These are runs of 3 systems, one row a step. Runs of the same system follow the same rule from any start.
In the rows, 128 means zero.
run 1, vibo, 9 rows:
[[109 128 144 114 100 132 105 110 148 133 127 111  85 155 114 173 137 139
  135  84 142  92 145 123 156 111 158 184]
 [121 116 149 135 144 113 122  96 107 136 133 121  95 133 121 174 124 131
  119 123 165  98 151 140 169 116 191 132]
 [142 107 150 147 175 107 129 114  91 146 129 123 113  93 135 147 109 114
  114 153 155 132 149 131 147 145 169  92]
 [152 112 142 136 165 108 135 128  90 139 116 118 135  76 143  95 116 108
  113 174 135 144 138 125 127 157 131  43]
 [147 121 141 137 129 126 132 144 121 117 105 123 165  99 152  74 120 120
  126 180 110 147 128 121  94 152  78  73]
 [133 142 128 125  91 147 128 140 153 105 118 126 168 135 140  84 136 134
  154 133  99 134 121 121  91 116  66 114]
 [113 156 110 117  72 153 136 120 169  86 127 131 145 167 136 125 141 153
  159  97 105 102 117 131 108 103  91 158]
 [115 162 110 118  81 154 139 122 172 100 139 129 114 174 127 174 144 168
  150  81 115  80 123 143 136 123 122 174]
 [111 162 113 122 131 127 137 127 141 120 128 125  85 145 118 196 149 143
  127 102 139  99 111 153 162 129 161 163]]
run 2, vibo, 9 rows:
[[169 162 143 198 106 108 139  94  95  86 125 120 148 119 157 126 129 157
  149 137 118  84 143 146 120 127 139  42]
 [147 186 115 174 135 137 164 116 127  76 138 144 150 129 148 129 141 172
  154 143  92 100  96 152 118 159 100  67]
 [129 176  98 116 148 152 160 165 158 104 131 148 145 136 131 119 148 146
  144 152  86 124  59 142 122 177  85 108]
 [106 146 105  79 133 160 142 179 179 133 117 144 130 134 119 121 145 119
  128 135 108 156  76 128 120 170  77 163]
 [ 91 120 130  68 113 143 122 169 169 143 114 127 112 142 113 130 137 113
  119 118 125 151 115 112 132 141  94 195]
 [110  93 158  76  95 128  94 130 143 152 107 116 103 138 118 140 136  99
  122  98 148 132 156 111 133 109 139 190]
 [121  96 163 129  98 110  96  92 112 140 122  94  98 144 126 150 119 116
  126 102 156 109 177 124 137  88 167 152]
 [145 122 152 154 122 106 121  75  90 126 130 104 117 125 141 144 117 130
  137 122 154  93 170 144 135  94 176  92]
 [155 141 142 165 139 113 139  94  92 116 129 112 129 102 152 135 118 140
  130 137 132 108 146 146 128 132 151  66]]
run 3, zop (9 x 28):
[[111 146 127 105 168 125  91 228 121 146  96 105 121  88 119  97 152  58
   83 187  72 206  51 120 129 196 102  88]
 [152 144 169 177 146 101  98 156  64 117 107  90 129  88 143  86 136  98
  109 194  84 146 115 131 123 154 130   4]
 [181 143 161 201 121 103 135  80  77 100 124 102 155 110 168 115 113 151
  140 140 127  87 163 148 110 117 144  26]
 [170 141 113 155 111 117 172  48 114 113 146 135 154 133 165 143  97 169
  157  99 172  77 184 168 103  91 145 107]
 [129 120 102  81 135 136 179  79 159 144 139 142 124 130 142 159  97 148
  148 111 183 104 160 149 117 116 131 189]
 [ 95  77 132  44 152 133 146 134 173 162 119 152 106 129 104 146 130 102
  128 108 180 142 126 120 158 133 142 223]
 [ 85  95 162  81 141 124 103 164 166 146  99 131  95 144  90 126 151 104
  116 137 130 146 108  86 176 139 128 175]
 [111 122 160 147 119 122  81 159 135 107 119 115 112 163 102 118 167 121
  123 130  91 126  81  91 153 125 127 125]
 [141 171 117 179  84 122 106 134 120  80 134 104 144 159 136 114 153 154
  136 133  69 106 103 126 115 114 110  76]]
run 4, zop:
[[136 136 169 187 133  97 120 104 105  92 120 123 113 145 115 131 152 149
  130 152 113  84 112 113 169 128 155  54]
 [148 169 128 168  97 130 159  72 144  57 140 141 138 164 136 129 140 192
  176 117 110  60 117 149 129 116 126  91]
 [151 153  96 117  92 150 177  91 169  91 137 144 165 140 153 117 124 168
  156 112 137 105 131 153  98 135  89 147]
 [132 107 114  70 108 151 141 140 149 153 117 136 149 106 155 109 106 103
  127 119 155 158 145 141  85 145  88 168]
 [116  90 150  83 125 124  98 158 123 176 106 106 116  97 135 116 118  79
  101 134 151 167 153 111 117 139 125 153]
 [119 111 173 132 122 105  92 143  98 152 106  91 100 124 123 143 132 102
   99 135 125 130 139 119 144 127 150 113]
 [124 157 145 165 109 109 115 115 117 103 126 108 102 146 126 160 149 142
  126 126 108  85 117 133 162 122 157  98]
 [125 176 117 150 114 133 157 110 146  77 139 136 115 153 121 161 151 173
  150 122 107  82  99 152 150 125 135 117]
 [133 153 102 112 127 149 168 128 166 101 133 152 138 141 130 129 136 161
  151 132 115 116  89 143 129 154  96 132]]
run 5, tugep (9 x 28):
[[135  60 176 129  99 123 127  57 146 103 116 143 157 139 136  49 103 141
  160 149 163 113 178  89 119  87 115 105]
 [124  79 173 117 182 127 139 125 150 119 110 164 151  98 112  53 131 112
  148 191 134 161  97  89 151 159 101  77]
 [108 146 130  95 206 126 133 202 137 142 103 140 110 108 103 115 161 100
  103 181  89 175  33 113 159 202 113  95]
 [100 186 106 122 137 129 118 209 129 123 128 102  96 131 119 181 186 112
   94 118  81 140  52 153 147 180 129 134]
 [125 195  90 148  52 143 116 145 117  98 136  93 109 163 140 191 146 152
  118  80  99  86 131 161 107 121 149 141]
 [154 170 109 175  43 135 135  75 112  94 146  92 140 156 166 155 105 174
  152  89 132  61 191 159  86  76 136 126]
 [170 107 134 142 104 128 164  41 125 111 138 138 162 122 165 106  84 150
  171 121 168  92 191 148  90  96 124 115]
 [138  79 156  93 170 124 163  89 143 148 118 152 147  91 135  85  90 120
  150 168 178 149 163 111 139 136 110 125]
 [110  59 165  67 202 118 140 161 162 165 100 161 119  96 104  97 134  88
  109 169 161 182 102  96 169 176 120 150]]
run 6, tugep:
[[120 152  88  79 110 154 169 127 192 115 141 157 121 165 123 168 145 151
  150  90 146 103 104 145 141 142 121 200]
 [110 128 140 134 102 143 142  75 174  88 143 146 102 168 112 160 139 184
  161  94 144  68 135 121 164 101 142 165]
 [128 115 176 168 127 109 137  77 128  88 123 128 111 152 110 133 137 161
  150 134 142  72 134 116 176 110 158  85]
 [134 125 174 168 149 108 115 131  85 126 117 104 112 110 128 127 132 125
  113 167 111 119 134 116 150 140 156  50]
 [142 135 142 137 137 104 103 167  76 154 101  84 115  85 149 128 125  90
   90 164 113 152 129 134 118 151 143  77]
 [129 130 123 103 108 135 106 177 106 166 114  79 125 100 157 135 119  81
   98 136 120 157 132 146  85 153 113 121]
 [127 135 112  86  79 151 128 145 141 136 114 112 142 123 150 116 114 111
  126 104 133 143 156 140  87 125  91 174]
 [124 121 119  91  88 142 159 107 175 108 123 146 156 144 138 106 125 138
  165 106 140 117 137 131 107 116  85 172]
 [126 123 138 115 125 142 168 100 168  87 127 167 146 155 116 107 142 163
  161 130 137 105 116 117 141 127 108 141]]

Which system made each run below?
run 7:
[[148 155 154 177  81 108  97  99  81 111 127  73 106 138 148 147 128 134
  121 113 117  84 162 145 120 103 159  83]
 [155 124 138 151  90 117 106 100  86 128 131  86 141 102 165 115  99 126
  122 136 133 117 184 141  89 119 131  85]
 [147  90 140 107 125 130 137 126 116 157 116 122 160  94 159  90  95 102
  127 140 161 159 168 134  83 136 104 118]
 [122  86 124  60 146 150 151 144 164 157 119 151 149 106 135  92 112 105
  122 141 156 168 132 125 118 154  87 166]]

tugep
run 8, 4 rows:
[[ 87 110 119  53 176 139 139 212 163 166 102 146 105 104 107 122 146  83
   95 166 126 198  79 106 143 187  93 165]
 [110  94 185 108 163 119  97 180 126 150  93 124 112 107 108  88 144  81
  104 181 109 170  91  96 150 161 113 102]
 [145 126 177 198 105 111 105 110 104  89 120 109 137 137 135  90 136 134
  130 157  96 108 132 108 129 114 134  50]
 [164 166 139 184  62 122 133  72 104  76 130 103 151 146 164 122 116 170
  154 120 115  72 159 153 101  85 128  70]]

zop
run 9:
[[127 106 142  82 168 106 114 187 106 174  89 110 124  78 129 103 127  60
   85 179 130 194 116 119 123 167 117 110]
 [104 135 120  81 118 145 109 197 143 160 111 109 119 110 136 125 131  86
  100 132 102 174 116 124 109 161  88 162]
 [117 153 103 102  73 146 122 154 164 108 121 125 129 156 131 132 151 135
  126  97 106 124 114 135 112 125  97 175]
 [125 173 106 138  73 149 147 104 165  72 138 136 143 161 134 135 138 179
  164 105 103  87 116 141 116 109  96 136]]

tugep
run 10 (4 x 28):
[[132 115 123  85 103 121  72 205  88 193 102  60 121  74 174 123  96  35
   59 143 118 204 165 136  68 147 107 141]
 [127 118 173 151 142 101  73 178  50 190 115  53  76  85 146 185 114  57
   56 143 118 153 166 144 138 140 188  97]
 [127 158 174 192 159  92 122 109  85 124 126 113  71 139 103 213 152 138
  115 109 131  83 123 150 199 122 215  90]
 [126 170 124 159 178 117 191  83 154  80 136 187 109 166 102 175 166 201
  172 108 134  66  77 147 198 142 164 108]]

zop
run 11:
[[167  79 159 140 131 102 126  83  81 155 120 100 139  77 171 109  79 104
  117 158 170 137 208 136 105 113 145  78]
 [180 134 143 177  83 117 119  93  73 110 127  93 163  98 181  91  97 135
  128 148 116 114 180 145  67 126 115  47]
 [160 188 107 192  74 129 138 108 114  65 144 104 164 141 163 117 132 170
  151 140  77  96 119 161  88 124 100  49]
 [129 203  88 165  94 144 147 122 153  58 146 141 142 171 129 132 167 184
  160 118  70  82  74 152 113 131 102  96]]

vibo
run 12 (4 x 28):
[[124 114 152 112 128 140 125 150 158 121 113 143 153 131 122  60 139 121
  156 160 101 146  93  96 114 136  71 111]
 [122 159 114 119 160 149 148 180 162 113 128 148 145 133 111 108 149 141
  143 163  82 144  48 125 121 175  81 102]
 [115 208  83 130 144 149 160 160 155 102 130 136 120 131 130 170 161 154
  132 123  91 112  61 158 140 174 107 123]
 [129 199  82 147 110 130 156 121 129 105 141 129 107 151 138 200 155 172
  132  84 117  85 117 165 133 134 148 145]]

tugep
run 13:
[[107 102 132  57 220 122 149 195 159 158  94 169 127  93  94  75 155  80
  110 188 127 198  42 100 150 207  93 123]
 [127  76 200 129 173 118 113 130 129 118 105 135 145 100 114  48 125  98
  139 199 111 160 113  91 151 145  96  63]
 [157 108 182 192  72 105 113  73  98  88 105 104 155 131 156  60 112 142
  152 142 118 104 183 102  99  73 114  45]
 [161 148 131 172  31 128 119  56 101 101 137  94 153 144 164 133  93 163
  155  97 133  74 216 145  83  59 127 108]]

zop
run 14:
[[152 140 150 177  94 120 120 101 119  86 120 116 145 140 145  86 128 155
  154 149  98 116 139 116 113 112 109  75]
 [149 155 120 143 143 128 154 136 119 104 125 130 154 100 150 105 130 134
  130 170 108 134 111 137 108 163  98  67]
 [130 149  96  94 168 132 156 157 135 140 130 142 139  98 140 136 135 116
  117 139 134 151  97 154 119 173 112 123]
 [111 131 110  80 141 136 144 142 150 147 132 131 116 125 130 154 137 120
  122 109 147 132 105 144 130 152 128 170]]

tugep
run 15, 4 rows:
[[128 132 100  92 128 136 157  99 152 137 139 137 120 145 137 159 119 142
  139  96 160 107 139 152 131 123 141 188]
 [ 97 110 125  60 146 134 139 151 166 145 121 142 111 138 112 146 141 106
  125 113 145 146 111 129 159 148 123 188]
 [ 95 113 155  98 139 129 115 173 158 138 106 130 104 138  98 121 153 106
  120 151 117 152  92  96 168 152 114 155]
 [123 129 148 156 120 124  98 157 134 105 116 119 132 148 114 106 154 126
  130 147  92 126  99 105 143 128 116 101]]

zop
